Where one turn sends some rows of the set: a few examples, then the rows asked:
z_127: [ -9   1  -1  20   3  -1   9  13  13 -11  22 -18   4]
z_532: [  4   1  -9  40  15 -10  14  25  21   5  14   5  -3]
z_946: [ 29  -4  -7   1  19  -9 -11  10 -24  -6  27 -13  -8]
z_496: [ -3   1 -16  36   7 -12   6  16  20  13   6  -5  -4]
z_194: [ 28  -1   4  15  35  18 -13   9   0   4  23   1  12]
z_888: [ 34   1  -3  -3  30  -5 -10   5 -15  -3  27 -12  -5]
z_381: [ 37   7 -12  21  35  -8 -15  20 -14  18  15   6  -6]
z_916: [ -4  10 -18  20  12 -10   9  13  23  -8  22 -20   6]
z_749: [  1   8 -21  31  -1 -23   4  19   0   0  10 -13 -15]
z_501: [ 42  -7  -1  25  28  -1 -13  26 -15  17  21  -6  -4]
z_166: [  3   8 -12  13   6 -14   5  12  18 -16  27 -22   4]
z_498: [ 39  -2   6  13  33   1 -17  12   3  14  27  -5  12]
z_796: [  2   5 -23  32   1 -16  -3  29  -7   9  12 -13 -17]
z_80: [ 34  -6  -5  25  32   1  -8  31 -12  26  17  -1   0]
z_853: [ 31  -4   2   8  34   5  -9  19 -16  15  20  -1 -14]
z_125: [36 -1 16 18 25 12  1 15  3  0 28  0 12]
z_900: [ -5   6 -28  21  14 -26  -3  22  -1  10  16 -17 -10]
z_988: [33 -6 10 11 26 11 -9  9  9  5 33  2  5]
z_861: [ 21 -10  -7   0  27   5 -19  10 -13  -2  24 -22  -3]
z_375: [ -2  12 -23  30  12 -23   5  27  -8   4   9 -20  -5]
z_734: [ -8   7  -4  38  11 -12  10  27  12  14  18  -2   4]
z_640: [ 13  14 -10  43   9 -12  12  26  17   9  13   3   4]
z_106: [-3 13 -1 32 19 -6  9 25 20 15 14  5  8]
z_897: [ -5   3 -10  18  -3 -10   5   3  14  -2  25 -17   8]
z_724: [ 30   4  -7   3  22   2 -20   8 -19   3  25 -22   2]
z_930: [ 35   4  -3  23  40   1 -11  29 -14  10  15   2  -9]
z_936: [ 36   4  -5  12  26  11 -16  13 -17 -10  26 -11   2]
z_929: [ -3   4 -22  27   8 -15  16  28   3  -2  20 -21  -8]
z_456: [ -7  14 -10  28   5 -20   7  11  10  -6  22  -7  12]
z_717: [30  0  3 11 32 13 -8  4 10 -4 19  0 16]

z_888 turns into z_916
z_456 turns into z_498
Now find these:
z_900 turns into z_861
z_796 turns into z_946
z_988 turns into z_532

Where one turn sends some rows of the set: a few examples, then the rows asked:
z_850: [ 13 -15  24  33 -14  18  13  12 -15  27  -4   1  -6 -21  -3  -1   7   7
   0   4 -38]
z_407: [  2   2  26  31 -18  11   3  12 -27   6  -7 -17  23  -3 -11   0  10  18
 -10 -19 -42]
z_78: [ 15   4  -5  -7 -39  26  21  -5   4  19 -28  -1  24 -15  11  -2 -20   0
   5 -14  -8]
z_551: [ 17 -17  21  39 -26  20  12  22 -15  22   2   0   1 -10  -9   0  -2  13
  -5  -6 -38]
z_576: [-12 -22  27  12 -28  14   7  -1  -9  28  -2   6  -2 -12   0   7  11  20
 -15  -3 -26]
z_235: [  2 -26  23  15 -31   7  16   1  -6  22  10   8   0   4  -3   4   2  10
 -11  -1 -30]
z_223: [ 13  10  27  35  -5  11  21  16 -23  19 -11 -22  10 -14  -9  -3   9  17
  -7  -9 -38]
z_754: [ 15  10  31  33 -16   9  21  17 -22  13   0 -11  19  -8 -14  -3   6  24
  -9 -11 -28]
z_553: [ 17  -1   4   0 -32   7  14   2 -12  16 -42 -23  23  -9  24 -24 -11  -5
  10 -18 -16]
z_395: [ 16 -15  19  27 -19  19   4  21 -18  25  -5   7  -6 -22  -9  -8   6  12
   3   3 -29]
z_376: [ 31 -11 -15  15 -34  14  13   6  -2  14 -36  -7  10 -24  13  -1 -21   3
   7 -23 -18]
z_48: [ 21   3  -6   2 -39  31  17   4   1  20 -30   1  21 -22  10  -5 -21  -1
   9 -13 -11]
z_973: [ -2   6  29   9  -8  -5  26  -7 -16  17  -5 -20  15   1  -4   0  13  16
 -15  -8 -29]
z_623: [ 19  -4 -11  -3 -32   0  20  -9   0   8 -36 -15  20  -9  14   1 -16   7
  -3 -28 -13]
z_262: [ 19 -12   3   3 -34  13  10   3  -8  20 -39 -12  15 -13  26 -24 -13 -10
  15 -13 -17]
z_51: [  4 -19  -5  -6 -38  15   8   1   2  21 -37  -3  15 -13  20 -13 -23  -2
  -1 -23 -19]
z_71: [ -7 -23  25  16 -27  10  -2  -3 -15  14   5   6   9  -2  -3   5   8   6
  -7  -5 -38]
z_650: [-14  -2  30   7 -21   4  15  -3 -15  21  -8 -14  14  -2  -3   5  13  28
 -23 -13 -24]
z_530: [ 16  14  -5  -5 -36  23  24  -2   0  15 -32  -9  31 -14   8  -5 -19   5
   2 -19  -8]
z_751: [ 22 -17 -13   0 -36   7  15  -8   3  14 -31  -2   9 -16  16   2 -19   1
   2 -20 -14]
z_301: [ -3 -17  28   9 -16   3  19  -9  -8  26   3   2  -2  -5   2   4  10   6
  -8   5 -29]
z_8: [ -1 -19  22  -2 -23   3  11  -4  -8  23   3  10  -3  -4  -3  -3  11  11
  -6   6 -20]
z_671: [ 29   2 -13  12 -30   8  17   4  -6   9 -39 -20  21 -17  10  -2 -19   9
   2 -31 -17]
z_141: [ 20   3   0   3 -35  21  13  13  -8  21 -38 -32  25 -25  22 -17 -15   4
  -2 -15 -17]
z_964: [-10  -6  28  11 -22   2   6  -6 -19   7  -1 -11  23   7  -6   4  11  15
 -16 -14 -35]
z_91: [ 10   1   1 -11 -38  13  17   1  -4  19 -34 -29  25 -16  26 -14 -13   3
  -7 -13 -11]
z_217: [ -1   8  24  -1 -15  -7  20  -2 -18  13  -7 -16  18   5  -9  -6  14  22
 -15  -9 -18]
z_738: [ 22  -5   2   7 -32  13  11   8 -12  19 -42 -19  19 -14  24 -25 -13  -7
  14 -16 -19]
z_56: [ 14  -9   3  -4 -35   7  13  -3  -8  18 -38 -16  19  -8  27 -23 -12  -8
  10 -14 -14]
z_144: [ 15   6  24  34 -19   9  22  20 -21  13  -6 -21  18   0 -12  -2   2  24
 -14 -18 -35]
z_405: [ 11 -13   0 -10 -41  17  12   1   0  24 -30 -18  16 -20  28 -13 -15  -4
  -2  -6 -12]
z_999: [  2   4  33  12 -20  -1  25  -3 -16  12   6  -7  20   4 -10   1  10  21
 -14  -9 -22]
z_203: [ 16 -10  28  35 -22  18  14  16 -17  20   6   7   4 -16 -11  -2   4  15
  -2  -1 -30]
z_987: [ 13 -14  -6   9 -35  23   5  13  -2  21 -41  -6  15 -22  16 -15 -26   0
   2 -26 -25]
z_483: [ -1   6  28  29 -17  14  12  15 -23  20 -15 -20  14 -14 -10   1  12  32
 -18 -17 -31]
z_609: [  5 -16  24  36 -23  20  -5  15 -22  13  -3   0   9 -13  -8   1   5  11
  -2  -9 -43]
z_108: [ 16  13  22  27 -11  10  13  24 -26  15 -15 -19  13 -12 -15 -11  10  24
  -5 -12 -29]
z_271: [ 22  13  -6   4 -36  30  20   6  -3  16 -34  -8  26 -20   8  -6 -20   3
   7 -18 -11]
z_409: [  3  -5  -3  -8 -34   9  13   0  -2  16 -41 -15  25  -8  17 -14 -21   5
  -8 -30 -18]
z_280: [  2 -14  26  33 -23  24   3  20 -18  28  -9  -2  -1 -23  -6   1   9  23
  -9  -7 -33]
z_702: [ -2  -3  26  10 -24  -3  25  -2 -11  12   3 -14  19  14  -7   3   5  20
 -20 -14 -28]
z_422: [ 20 -10  -2   3 -39  26   9  13  -5  24 -33 -20  15 -29  26 -16 -17  -2
   3  -8 -17]
z_968: [ 12   0  -5   7 -31  18  11  13  -7  16 -46 -19  25 -16  13 -16 -23   6
  -3 -32 -23]
z_92: [  4 -15  31  14 -25   7  18  -3 -11  20  12  13   5  -5  -6   2   7  13
  -8   2 -23]

z_609 turns into z_71
z_973 turns into z_223
Now find these:
z_738 turns into z_262
z_141 turns into z_422
z_751 turns into z_623
z_92 turns into z_999
z_968 turns into z_987
z_702 turns into z_144
z_576 turns into z_650
z_395 turns into z_8
z_48 turns into z_78

